[[111 130 113 128 133 136 143 140 120 131 141]
 [121 120 128 149 124 115 110 129 137 133 120]
 [106 117 125 119 143 127 124 105 139 118 144]
 [126 127 111 152 133 132 146 146 124 134 131]
 [143 120 132 143 123 119 121 129 137 132 111]
 [132 121 127 146 144 129 134 111 138 119 136]
 [124 118 121 147 148 131 146 117 129 122 145]
 [125 116 129 106 126 122 116 115 145 125 117]]
->
[[121 120 128 149 124 115 110 129 137 133 120]
 [126 127 111 152 133 132 146 146 124 134 131]
 [132 121 127 146 144 129 134 111 138 119 136]
 [125 116 129 106 126 122 116 115 145 125 117]]

[[125 125 135 139 139 126 124 155 125 121 134 110 115 145]
 [138 139 114 118 117 134 131 126 136 137 116 117 154 133]
 [104 115 138 129 132 107 134 124 116 127 137 133 126 134]
 [121 124 132 140 139 117 146 147 122 123 124 144 130 124]]
->
[[138 139 114 118 117 134 131 126 136 137 116 117 154 133]
 [121 124 132 140 139 117 146 147 122 123 124 144 130 124]]

[[121 129 114 117 107 144 112 146 133 106 140 145 127 135 110 147]
 [121 113 117 114 114 124 131 110 111 128 126 135 110 139 144 129]
 [148 121 122 144 151 117 121 122 112 137 129 142 108 128 142 118]
 [135 126 130 122 135 149 110 127 118 106 121 111 145 126 122 111]]
->
[[121 113 117 114 114 124 131 110 111 128 126 135 110 139 144 129]
 [135 126 130 122 135 149 110 127 118 106 121 111 145 126 122 111]]

[[135 123 123 123 132]
 [135 124 123 122 132]
 [135 123 123 122 132]
 [135 123  98 123 132]
 [135 123 123 123 132]
 [135 123 123 123 132]
 [135 123 123 123 132]]
->
[[135 124 123 122 132]
 [135 123  98 123 132]
 [135 123 123 123 132]]

[[121 120 121 119 128]
 [133 133 132 132 127]
 [129 129 128 128 127]
 [122 123 122 123 121]
 [149 148 147 148 135]
 [125 125 127 127 127]]
->
[[133 133 132 132 127]
 [122 123 122 123 121]
 [125 125 127 127 127]]

[[127 124 137 116 145 118 120 127 144 125 126 148 117]
 [126 125 119 124 112 123 125 119 119 135 122 119 124]
 [138 140 143 133 145 129 137 132 120 117 142 130 131]
 [124 122 139 122 127 120 122 106 127 138 119 139 124]
 [139 133 143 125 112 129 133 149 138 118 137 111 135]]
->
[[126 125 119 124 112 123 125 119 119 135 122 119 124]
 [124 122 139 122 127 120 122 106 127 138 119 139 124]]
